In the rows, 128 means zero.
One turn sends every row of this set to another row. A few are shown first. Where does it send the rows asked after them?
k445: [ 78 126 118 170 156 128 135 151 149 155 143 121 165 123 135]
k45: [135  89 139 120 136 105 162 136 104 154 123 138 122 146 141]
k14: [122 126 145 134 145 117 163 117  95 137 122 148 128  90 162]
k433: [104 100 132 149 133 124 141 138 135 136  98 125 145 166 118]
k740: [ 97 126 120 136 157 109 128 140 131 139 142 124 143  69 149]
k606: [ 97 130 125 130 169 114 123 150 145 134 138 123 137  81 159]
k588: [ 95 115 129 155 135 139 131 135 123 141 113 125 146 163 112]
k768: [115  92 141 116 133 123 164 127 102 161 120 130 119 146 125]
k92: [ 81 127 120 169 157 105 138 161 152 156 140 123 157 131 134]
k977: [126  91 146 119 140 115 168 123 102 165 120 137 128 145 132]
k929: [119 111 129 156 137 137 134 141 135 142 118 133 144 168 115]
k920: [ 70 132 122 162 154 127 137 151 145 160 145 117 153 120 130]
k9: [ 76 127 131 166 160 122 135 156 159 153 128 124 156 131 137]
k407: [113 131 141 131 145 124 171 120  91 139 129 148 120  97 159]
k417: [ 94 134 120 129 158 116 124 138 125 133 138 123 132  72 145]
k670: [107 109 128 150 141 135 129 134 127 146 114 124 153 167 112]
k52: [123  88 138 120 135 112 179 130 110 150 116 131 123 143 147]
k926: [124 126 139 139 152 108 162 131 102 137 132 159 124  99 175]
k347: [123 126 138 129 151 120 165 131 105 124 127 143 126  97 176]
k545: [ 92 126 117 171 153 122 140 161 157 152 148 119 157 125 131]
k519: [104 132 119 137 165  98 119 148 136 132 136 135 138  79 152]
k626: [134  93 139 120 144 115 166 127 113 162 118 144 117 144 130]
k742: [127 129 142 139 153 107 170 122 107 139 124 156 121  90 159]
k238: [113 111 129 161 130 119 134 144 127 138 114 129 150 170 120]
k757: [108 132 119 143 156 104 134 146 139 132 137 124 138  69 144]

k757 turns into k742
k977 turns into k670
Where do these go?
k92 turns into k519
k9 turns into k606
k920 turns into k417

One turn sends every row of this set to another row. A few are shown first. Where does it send the rows asked after them?
k443: [ 98 109 132 123  88 142 126  86 125  97 130 133 149 126 126  97 129 171
 123 130  90 164 112 128 188]
k11: [129 121 141 101  65 160 134 117 130 118 140 132 116 138 118 123 119 126
 124 141 106 145 118 140 146]
k309: [130 124 112 127 115 152 114 115 113 126 150 155  89 141 103 130 132 162
 112  88 118 155 114 136 137]
k456: [159 106 143 159 113 133 156  90 120 136 142 121 140 109  78  98 159 140
 125 144 127 170 124 150 177]
k539: [153 128 148 128 141 158 116 133 100 160 172 143 165 114 131 109 123 155
 120 107 129 149 121 143 180]
k2: [140 129 153 128 104 131 129  82 119 158 147 163 153 145  89  89 127 150
 135 137 147 120 153 140 171]
k528: [159 111 145 162 111 138 151  84 122 139 149 123 135 108  81 107 155 136
 122 148 129 167 130 158 178]
k354: [ 94 108 132 118  84 137 127  87 125 101 131 144 154 127 118  94 128 168
 125 125  90 158 109 127 192]
k277: [120 125 145 108  63 159 132 107 131 127 144 126 121 137 120 119 111 130
 124 147 108 137 110 132 151]
k796: [ 96 103 135 127  94 139 120  90 124 104 121 146 153 125 117 101 117 168
 120 125  89 164 109 129 193]
k93: [130 127 148 102  64 159 134  98 140 122 144 126 110 133 117 122 118 120
 126 142 109 144 118 140 150]
k499: [130 128 151 103  66 158 135  99 126 121 140 124 117 149 114 123 125 126
 116 149 112 150 111 144 152]
k189: [ 96 111 137 121  92 135 126  81 117 109 118 138 149 141 117  95 125 173
 116 126  98 157 111 127 197]
k358: [122 123 142 103  72 164 128 111 134 119 143 133 114 142 111 125 120 119
 131 144 108 143 111 139 145]
k202: [172 151 151 120 133 152 100 105 100 134 171 144 145  91 108 109 157 142
 123 118 100 145 115 118 177]
k235: [125 124 106 130 112 147 123 112 104 119 150 160  93 139 100 131 134 149
 107  87 109 161 119 129 143]
k686: [ 92 105 136 124  94 144 130  85 123 110 120 136 151 124 123  94 125 173
 129 123  99 162 112 132 197]
k745: [148 115 148 132 135 149 117 132 100 166 176 141 159 116 131 108 127 148
 111 101 136 138 111 144 185]
k835: [124 124 108 131 120 148 117 110 105 128 142 166  91 134 107 135 137 155
 120  85 115 151 111 138 150]
k852: [122 115 147 105  69 159 133 115 134 125 138 125 118 136 120 118 117 122
 119 150 108 145 112 138 151]
k285: [176 148 151 103 129 156  97 105 104 142 164 144 148  95  99 109 162 148
 126 124 100 155 120 126 173]
k405: [167 114 149 155 112 136 151  87 118 137 138 118 139 104  76  97 162 139
 119 140 119 166 125 155 177]
k881: [168 154 147 117 126 153 106 110 107 153 169 146 139  96 106 111 165 150
 126 111  90 147 116 119 171]
k488: [135 127 151 133  99 130 134  84 130 156 149 161 147 136  93  84 125 159
 145 120 146 120 150 143 170]
k468: [175 150 140 111 134 157 106 109 109 145 165 143 139  88  98 111 154 151
 119 120  95 152 111 123 170]
k35: [133 123 154 134 110 127 130  78 127 160 144 165 146 127  87  78 130 163
 138 134 143 123 147 144 167]
k603: [152 117 149 135 142 154 116 120  97 157 170 145 162 112 143 111 129 152
 119  96 132 147 105 140 177]
k858: [ 97 110 150 139 115 176  91  90  93 147 130 153 116 124  95 129 138 166
 103 105 100 170 108 142 149]
k914: [ 94 104 136 119  89 142 119  85 117 101 123 137 159 122 119 100 125 163
 121 121  90 159 110 125 190]
k938: [160 120 146 153 113 131 146  87 116 131 132 120 150 110  85 108 160 139
 116 153 125 168 132 158 182]
k444: [137 119 161 135 100 128 128  84 130 162 149 167 148 133  87  81 136 157
 134 132 142 125 147 144 161]
k337: [133 124 113 127 109 147 107 103 105 117 146 155  88 147  95 127 132 155
 115  83 115 157 114 132 147]
k247: [169 149 151 110 132 151 112 102 101 142 170 152 145  92 103 101 168 151
 116 119  95 153 114 122 171]
k335: [143 118 161 134 110 131 128  86 127 161 154 165 144 141  94  79 129 160
 141 126 146 119 143 133 170]
k800: [148 111 142 130 140 160 103 123 106 157 177 150 162 113 133 111 127 156
 117 101 136 138 114 144 184]
k454: [162 114 139 130 138 151 108 128  99 153 167 140 163 118 129 102 119 150
 118 100 134 140 115 145 189]
k904: [165 118 155 158 113 136 147  90 125 139 145 117 145 107  80 104 162 141
 124 144 119 175 120 156 176]
k101: [130 129 116 137 117 151 120 106 102 124 143 160  88 143  99 125 121 155
 107  86 110 159 107 140 145]
k369: [100 110 147 142 108 177  96  96  92 145 122 158 132 117  94 124 132 161
  98 106  96 160 102 140 143]
k660: [110 113 143 144 115 183  99  87  99 154 127 158 129 116 100 129 131 151
  99 102  89 173 102 141 145]
k63: [113 106 148 143 107 180  93  95  94 147 117 149 127 127  95 123 127 166
 100 103  98 173 102 148 147]
k429: [137 115 159 129 104 127 132  83 122 164 153 165 146 136  90  87 130 160
 137 123 150 126 149 143 168]
k143: [114 107 145 149 111 181  92  87  97 144 132 153 129 117  92 126 129 168
  99 103  95 165  94 133 149]
k578: [160 112 154 159 109 140 147  82 123 133 133 118 140  99  86 105 160 138
 124 146 126 173 131 152 175]

k189 turns into k938
k904 turns into k358
k468 turns into k309
Where do these go?
k11 turns into k429
k247 turns into k235
k835 turns into k603
k578 turns into k93
k35 turns into k443
k337 turns into k454
k539 turns into k858
k354 turns into k456

One turn sends every row of this set to another row. A few are shown first. Where does it send the rows asked after them?
k986: [128 102 117 103 105 137 141 113 162 117 113 104 113 133 137]
k172: [117 137 122 142  92 162  96 112 106 136 140 120  97 141 125]
k809: [117 104 142 125 121 129 135 164 143 118 115 129 108 112 114]
k178: [137 124  92 119 118 147  88 134 120 129 115 118 154 138 113]
k217: [124 124  91 112 129 106 111 145  94 143 121 105 125 115 122]
k653: [115 138 147 122 155 151 118 103 147 129 130 106 102 125 138]
k75: [114 126 102 148 123  98 129 109 138 158 123 129 131 133 148]
k998: [120 123 128 127 128 180  98 120 135 132 115  97 101 153 116]
k31: [127 111  92 151 143 137 106 130 136 146 141 151 111 129 131]
k889: [124 151 149 109 117 112  86 117 118 116 123 114 120 129 112]
k213: [137 145 137 116 138 155 130  95 148 122 102 108 109 136 131]
k410: [107 125 118 110 135 136  80 125 147 131 123 114  92 117 128]
k221: [125 116 159 128 133 143 149 137 129 115 133 143 115 134 115]
k279: [148 119 125 168 128 141 157 142 118 129 116 114 107 143 140]
k607: [101 123 113 111 141 140  92 107 158 132  93 115 124 136 130]
k818: [126 110 159 143 140 143 147 112 121 106 120 129 117 150 133]
k595: [111 120 108 133 123 120 110 146  80 113 141 102 134 142 129]
k124: [101 127 131 142 115 141 114 114  93 144 143 146  99 150 148]
k571: [136 133 131 130 124 154 148  99 127 116  84 103 108 143 124]
k406: [119 146 145 118 123 106 112 144 115 138 111 119 121 114 100]
k785: [ 99 103 134 125 119 169 137 126 133 119 130  97 110 152 119]
k717: [113 121 112 159 136 151 152 136 111 147 138 116  94 136 124]
k182: [115 136 140 147 110 103 116 119  90 117  96 100 131 145 117]
k492: [145 131 128 100 123 132 121 139 117 112 157  99 127 130 121]
k145: [125 100 142 163 144 136 132  93 106 120 117 120 115 144 137]
k773: [125 104 100 147  95 129 102 104 117 146 114 110 110 158 159]
k268: [109 102 113 133 125 126 111 139  78 115 132 100 128 155 133]
k94: [138 140 124 105 114 134 121 143 103 109 153 100 127 128 119]
k899: [118 109 119 120 121 117 137 145 167 147 106  99 124 127 131]
k398: [126 122  94 114 128 112 124 147 101 158 122 105 120 113 118]
k565: [113 125 123 134  96 155 109  91 135 156 113 136 133 133 139]
k383: [135 135 109 107 110 138 124 155 104 104  96 105 133 130 135]
k907: [ 98 135 113 128 133 133 118 121 157 144  81 123 132 136 147]
k349: [139 138 105 113 116 139 127 155 107 107  96 105 122 136 151]
k486: [128 154 133 137 118  92 120 142 114 118  95 121 128 124 133]
k65: [105 137 128 148 123 140 144 125 157 129  97 113 134 134 163]
k128: [139 124  90 114 118 132  93 130 110 123 107 112 148 130 110]
k813: [145 113 113 154 103 137 128  93 115 112  98  92 113 141 121]
k469: [125 153 131 142 110 129  87 115  98 124 106 122 133 142 110]
k675: [120 127 104 172 115 104 136 141 138 126 120 116 130 130 142]
k546: [129 103 131 124 133 133  99 142 138 139 152 145  98 128 137]
k511: [108 121 112 145 113 121 118  96 129 167 127 139 137 141 135]
k380: [113  98 141 127 129 122 131 122 125 157 111 150 108 111 138]
k758: [105 113 146 129 126 126 132 119 102 153 135 147  96 134 139]
k891: [131 107  85 128 116 136 108 108 138 127 101 131 105 137 164]

k124 turns into k571
k595 turns into k383
k758 turns into k213
Where do these go?
k998 turns into k773
k653 turns into k565
k172 turns into k813
k785 turns into k891
k178 turns into k268
k469 turns into k182

One turn sends every row of this set to another row. A few are shown first. Where does it send the rows asked after them?
k879: [131  88 153 157 130 115 126 147 147 113 139 166 108 145 133 124]
k964: [147 119 133 135 102 114 135 144 126 106 120 144 123 172 106 168]
k584: [110 107 150 130  97 137 147 130 155 148 117  98  99 145 106 128]
k267: [145 142 126 101 135 107 128 137 139 118 124  92 113 167 121 116]
k181: [151 121 140 115 141 134 116 141 148 113 124 106 107 174 128  90]
k632: [139 142 114 103 127 120 123 146 157 122 134  98 106 175 117 123]
k245: [134 138 134 140 107 110 121 135 132 114 144 156 141  97 125 128]
k505: [129 102 142 143 132  88 141 148 139 116 136 153 107 150 121 154]
k566: [147 132 114 116 126 122 105 134 149 140 124  96 129 138 123  91]
k227: [142 119 133 135  97 106 101 147 107 124 124 153 143 133 122 143]
k959: [127 132 148 121  71 156 142 131 135 125 124 105 126 159 117 127]
k962: [144 116 148 155 127 129 123 138 147  92 149 168 125 124 124 112]
k719: [ 96 119 153 117 107 138 141 137 158 147 121 111  94 152 118 119]
k378: [112 149 147 118 101 161 141 129 162 119 134 113 110 134 108 112]
k312: [143 118 134 136 107 100 128 147 119 105 133 152 126 155 110 167]
k918: [156 132 110 111 130 114 119 138 151 127 125  90 114 164 110 118]
k581: [107 109 155 125  91 137 154 134 149 144 122 105 103 160 130 124]
k701: [139 124 135 134  98 106 108 143 109 119 128 157 149 131 122 142]
k582: [130 145 114 103 117 123 104 140 146 144 127 106 127 148 134  96]
k280: [118 136 151 128  93 153 159 123 161 122 139 108 114 134 125 109]
k685: [134 133 135 142 110 113 121 135 131 108 146 162 145 104 130 121]
k990: [156 111 124 125 136 134 108 138 159 129 125 101 110 165 118  93]
k615: [142 138 131 106 128 121 106 133 133 132 120 102 130 145 138  85]
k485: [153 123 145 152 129 146 121 135 152  91 137 161 130 131 122 102]
k281: [125  86 154 157 128 125 131 141 154 127 125 161 109 146 140 113]
k223: [148 118 134 137 105 106 128 148 124 103 134 149 118 155 105 169]
k302: [130 110 135 137 142  88 149 143 151 116 128 142 100 151 122 149]
k630: [122 128 148 133  96 158 147 121 163 127 129 103 111 127 100 113]
k137: [115 133 149 112  81 157 123 139 136 133 115 110 115 164 105 129]
k355: [126 123 146 126  77 155 133 128 138 137 114 101 120 145  98 127]
k695: [142 124 128 119 127 149 104 146 162 125 130 114 109 174 130  90]
k40: [132 146 129 136 105 117 134 128 140 112 135 150 148 100 126 124]
k833: [151 122 143 154 125 134 120 142 148  90 150 164 124 122 120 113]
k838: [137 124 129 126  99 105 105 140 107 131 109 147 150 139 126 138]
k651: [133  87 155 159 125 121 121 148 146 120 136 164 105 139 133 121]
k946: [130 103 137 143 134  85 138 149 145 120 138 149  99 142 124 151]

k962 turns into k879
k223 turns into k227
k40 turns into k485
Where do these go?
k632 turns into k137
k267 turns into k959
k355 turns into k566

One turn sends every row of this set to another row. A few are shown first. Where does it send the rows asked after them?
k828: [109 125 131 124  99 122 165 131 122 102 110 114 126 122 123  99 107 130
 141 163 139 121 123 120 113 155 131]
k48: [ 97 170 116 174 110 114 157 137 102 116 128 115 146 147 137 115 102 114
 115 148 134 103 140 142 111 134 106]
k783: [101 177 112 154 115 129 149 143 108 106 118 111 134 132 149 116  95 141
 119 153 137 113 134 122 120 158 116]
k544: [ 94 139 140 154 113 140 133 121 107 124  98 147 159 149 114 164 141 122
 108 162 110 122 112 117 151 127 119]
k495: [116 148 115 129 126  91 158 149  95 123 134 122 170 109 129 151 121 114
 108 136 117 112 132 118 111 123 121]
k774: [ 91 139 119 131 147 133 132 111 127 146 130 157 109 123 130 114 163 138
 129 122 143 115 120 138 163 139 124]
k676: [108 147 138 160 141 115 126 101 110 165 142 136 117 147 120 146 146 143
 132  89 145 118 140 146 146 143 135]
k820: [124 141 140 163 116 149 149 121 110 105  93 118 126 145 112 163 124 122
 117 158 112 114 123 113 154 137 151]
k487: [114 155 127 172  99 117 124 131 103 117 128 105 175 153 125 144  97 117
 116 126 112 123 128 132 103 118 132]
k50: [128 133 143 119 125 142 108 108 137 140 109 142 109 165 117  99 134 144
 138 125  88 134 132 155 135 130 122]
k248: [108 154 104 114 111 138 135 148 110  97 115 118 152 121 132 110 122 123
 125 161 128 120 114 110 103 132 133]
k942: [110 153 126 147  96 140 129 139  85 106 112 138 145 152 125 162 121 133
 105 163 115 129 107 120 132 144 131]
k748: [119 114 150 147 155 125 114 103 107 158 133 144 124 160 109 145 138 135
 140 110 124 138 138 138 146 114 117]
k882: [129 137 130 143 141 109 176 132 113 120 112 105 143 110 109 151 130 102
 122 138 117  97 144 112 131 119 142]
k843: [127 174 118 183 121 121 142 144 103 104 105 133 145 136 144 144 117 120
 121 150 119  98 117 119 149 133 123]
k792: [126 134 135 103 163 130 123  99 116 145 137 142 107 125 128 120 155 132
 124 121 127 124 130 150 154 125 130]
k166: [138 130 142 121 141 102 115  96 130 147 142 133 122 134 134  98 128 132
 141  99 124 125 131 166 130 123 125]
k842: [112 149 141 152  88 108 135 121 113 134 113 113 169 168 106 120 116 112
 135 130 118 118 134 139  83 121 126]
k836: [116 152 132 117 142 105 155 137  99 142 114 116 161 116 112 169 136 129
 122 129 132 116 142  96 116 136 133]
k810: [136 133 145 119 129 134 100  92 122 136 130 143 103 154 129 100 135 141
 142 119 127 135 117 164 136 135 132]
k150: [113 123 148 175  88 102 158 115 120 119 122 104 147 147 117 126  88 121
 133 133 124 121 135 141 114 142 125]
k219: [129 155 122 133 133 101 128 117 150 150 126 132 123 123 137  95 144 140
 143  86 116 106 134 152 132 140 136]
k725: [116 113 135 111 168 131 122 115 119 146 125 151 117 129 122 125 147 145
 145 124 128 137 130 120 153 127 118]
k110: [123 157 129 148 107 135 113 106 130 143 114 147 102 166 121  99 154 137
 141 111 121 111 119 162 135 142 142]
k482: [107 151 127 114 102 128 129 136 144 111  93 118 159 121 137 103 113 142
 135 148 114 129 115 109 113 148 126]
k784: [137 134 139 110 143 109 125 115 135 155 124 124 122 144 117 101 131 138
 142  99  96 126 151 151 115 125 121]
k530: [132 138 148 135 152 127 109  89 114 151 141 136 114 146 124 143 141 135
 120 104 120 129 133 160 154 124 133]
k925: [138 180 113 157 132 110 158 152  85 115 113 123 138 129 134 142 127 113
 130 146 136  92 130 114 121 133 128]

k676 turns into k110
k942 turns into k248
Where do these go?
k748 turns into k50
k925 turns into k48
k482 turns into k836
k792 turns into k166
k820 turns into k828

